Questions about the row below.
1) Give the 5th entry.
2) Give the entry just right of -27.4.
3) Give the second entry from the right.
4) Give the entry just left of -120.0.
5) Give the second entry from the left.
6) Give the last entry.
7) Give the 3rd entry from the right.
8) Give the smallest entry.
[ -19.4 -120.0  -27.4    3.1  152.7  128.8  167.9  -35.4 -148.5   38.5
   -6.7  -94.2  117.6  145.3]
1) 152.7
2) 3.1
3) 117.6
4) -19.4
5) -120.0
6) 145.3
7) -94.2
8) -148.5

Read these off the row that follows.
1) Give the entry just right of 4.
2) Give the entry just left of 19.
3) Give the 3rd entry from the left.
[-11, 56, 32, 64, 4, 19]
1) 19
2) 4
3) 32

Questions about the array below. Counting starts at 0.
1) Which number is the entry just right of 77?
2) Which number is the entry in the top-right corner?
3) Which number is the entry at row 0, column 0?
4) Which number is the bottom-left entry?
5) Which number is the entry in row 2 and column 0?
6) Which number is the entry at row 0, column 1?
7) Which number is the entry in row 1 and column 0?
8) Which number is the entry at row 0, column 2?
[[65 37 34 34 60]
 [65 37 37 34 59]
 [64 32 38 31 59]
 [66 38 35 33 62]
 [36 58 55 60 38]
 [61 37 36 37 59]
 [26 64 70 72 29]
 [24 70 65 74 31]
 [62 30 39 36 61]
 [23 76 76 77 25]
 [32 60 61 67 36]
 [63 38 35 34 64]
 [20 71 76 74 19]
 [65 37 38 35 62]]
1) 25
2) 60
3) 65
4) 65
5) 64
6) 37
7) 65
8) 34

[[7221 1403 6373 6747 7875 5042 4512 5904 4701 8085 2742 5893 5259 5011]
 [6190 5068 3914 8033 5869 5602 7387 4004 3166 4099 4725 5695 6229 7291]
 [2699 7097 2849 3887 6700 7329 5377 6564 6812 5401 4663 3502 4457 6466]
 [5635 3318 3750 8233 5668 5770 7268 3944 3396 5807 3316 6020 4823 6885]
 [7003 3504 5830 7536 3040 3423 6090 4555 4566 5512 4695 7981 5537 5284]
 [6241 5002 7976 5727 7369 8607 7357 4996 5280 7366 6975 5958 4984 5461]
 [4242 6932 4521 2231 5727 6356 5584 7087 4910 3768 5102 5638 6848 6538]
 [5786 5693 7788 7320 6145 6531 6017 5135 6868 8765 6817 5406 4479 5207]
 [3578 7691 6591 3469 6255 5472 3992 7999 6771 8232 5137 4480 6405 6417]
 [7918 3320 6301 8119 8023 5940 5713 4656 4986 6346 5286 5323 5525 5187]
 [6724 4106 8256 6454 5771 7068 6965 4769 5466 7665 6597 7038 4729 4875]
 [7321 6993 5969 6444 4208 2276 4758 6001 4380 3620 6036 6552 8764 6382]
 [5988 5746 3848 4743 4229 4201 5318 5841 5105 2523 5179 6437 6580 5636]
 [3698 6462 5338 2976 5895 6116 4236 7511 7393 6807 4969 4829 5031 5330]
 [4951 8242 5065 3038 5951 5935 5448 6919 5254 3266 6467 5192 7635 6591]
 [4793 6861 2830 5615 5541 4572 5344 5926 4810 3382 4485 4705 6794 7090]]
Rows and columns are numbered from 0.
The entry at row 0, column 0 -> 7221
What is the top-right entry?
Answer: 5011
The entry directly above 4106 -> 3320
The entry just left of 5472: 6255
What is the entry just left of 6417?
Answer: 6405
The entry in the bottom-right corner is 7090
The bottom entry of the column that holds the smallest entry -> 6861
What is the entry just left of 5280?
Answer: 4996
The entry just right of the largest entry is 6817
What is the entry just left of the largest entry?
Answer: 6868
The entry directly below 5958 -> 5638
What is the entry just right of 6597?
Answer: 7038
The entry in row 0 and column 1: 1403
What is the entry in row 1 and column 0?
Answer: 6190
What is the entry at row 2, column 1?
Answer: 7097
The entry just left of 4986: 4656
What is the entry directly below 7918?
Answer: 6724
What is the entry just right of 5746?
Answer: 3848
The bottom-left entry is 4793
The entry directly above 3382 -> 3266
The entry at row 0, column 2 is 6373
The entry directly below 5807 is 5512
The entry directly below 4986 -> 5466
The entry just left of 6580 is 6437
The entry just left of 5323 -> 5286
What is the entry just right of 7387?
Answer: 4004
What is the entry directly above 5830?
Answer: 3750
The entry just left of 8119 is 6301
What is the maximum?
Answer: 8765
The entry directly below 7291 -> 6466

Questions about the table below. Counting starts at 0.
1) Which number is the entry at row 2, column 0?
2) Which number is the bottom-left entry?
3) Which number is the bottom-right entry?
4) Which number is the entry in row 1 and column 0?
5) Which number is the entry at row 2, column 2?
6) Which number is the entry at row 0, column 2?
7) Which number is the entry at row 0, column 0?
8) Which number is the entry in the top-right corner?
[[-86 -25  75 -74 -64 -29  14  40 -63  37 -46  16  12]
 [  3  -4  -2  -1   0  -4   0  -1  -1  -1   0  -1   2]
 [  0  -3   1   0  -2  -1   1   3  -2   3  -4  -1   2]
 [  0   1  -2   0   2   2   2   2   1  -1   4   1   0]
 [  1   1  -2   1   2   2   1  -4  -3   2   2  -2   2]
 [ -2   1   2  -2  -2   0   0  -2   0  -1   1   2   0]
 [-28 -54  -7  15 -38 -11   2  32 -38  22 -49 -54   1]
 [  1   0  -6  -4   1  -3  -1  -2  -1   2   0  -3   1]
 [ -4 -11  32  48  14  22  27 -76 -12  11   8 -37 -23]]
1) 0
2) -4
3) -23
4) 3
5) 1
6) 75
7) -86
8) 12

Read these off the table that follows.
1) Find the entry in the bottom-left corner.
2) Find the 2nd largest entry.
3) Find the bottom entry of the column that holds the largest entry.
4) Find the first entry in the row that holds the largest entry.
5) Find the top entry of the column that holds the largest entry.
6) Find the entry in the bottom-right corner.
7) Find the minimum.
8) Find the third entry on the diagonal from the top-right corner.
array([[ 23,  37,   1, -14,  27,  65, -15, -54, -22, -53,  67,  -6],
       [ -4,  -8,  -1,   0,   1, -11,   0,   7,   4,   6, -10,   4],
       [  2,  -1,   2,  -6, -11,   5,   7,   2,  -4,   2,   6,  -5],
       [  2,  -3,   2,   1,  -3,   1,   5,  -1,   0,   7,  -5,   1],
       [ -5,  -5,  -1,   2,  -2, -11,   3,   4,   3,   7, -12,   1],
       [  3,  20,   0, -10,  11,  28,  -1, -20, -10, -25,  30,  -8],
       [  6,   7,  -4,  -3,  11,  13,  -7, -15,  -5, -13,   8,  -2],
       [ 19,  22,   1,  -8,  20,  45,  -5, -39, -13, -38,  47,   0],
       [ -8,  -7,  -3,  -1,  -5, -10,   1,   8,   0,   8,  -5,  -4],
       [ -4,  -7,  -2,   8,  -6, -17,  -3,  12,   6,  15, -20,   4],
       [-14, -14,  -5,  14,  -7, -41,   2,  34,  21,  29, -50,   6],
       [  6,   5,   0,  -2,   1,  13,  -2,  -9,  -6,  -6,  14,  -1],
       [  8,  12,   3,   0,   7,  12,   0,  -6,  -2, -10,  10,   3],
       [ -9,  -7,  -2,   2,  -7, -16,   2,  13,   6,  14, -17,   0],
       [  5,  11,   6,  -5,  14,  15,  -6, -19,  -5, -22,  13,  -3],
       [ -7, -15,   3,   3, -17, -24,  13,  26,   4,  27, -20,   2]])
1) -7
2) 65
3) -20
4) 23
5) 67
6) 2
7) -54
8) 2

Read these off the matrix that follows.
1) Give the bottom-right entry.
2) Give the entry in the top-right corner.
3) Give the 3rd-last entry, reading row by row.
4) Give the 5th entry, reading row by row.
5) Give the largest entry in the last row.
6) Give the entry in the top-left corner.
7) Give the bottom-left entry.
8) Give the bottom entry of the column that holds the largest entry.
[[  3   0 -11  -7  31 -12  63  66  -8  69   4  10  89   0]
 [ 22  23  18  12 -37   7 -44 -53  15 -49 -23  21 -56  20]
 [-30 -43 -36 -33   6 -16  11  12 -34  19   6 -39  11 -21]
 [-17 -17 -18 -17  19 -15 -59 -55 -14 -78  23 -17 -68 -13]
 [-25 -20 -25 -16  25 -29  -7 -10 -26 -12  29 -19  -3 -15]
 [ 21  20  13  11 -15  11 -57 -69   7 -66 -18  23 -74   6]
 [ 27  32  32  33 -30  16 -35 -31  24 -20 -46  17 -24  31]]
1) 31
2) 0
3) 17
4) 31
5) 33
6) 3
7) 27
8) -24
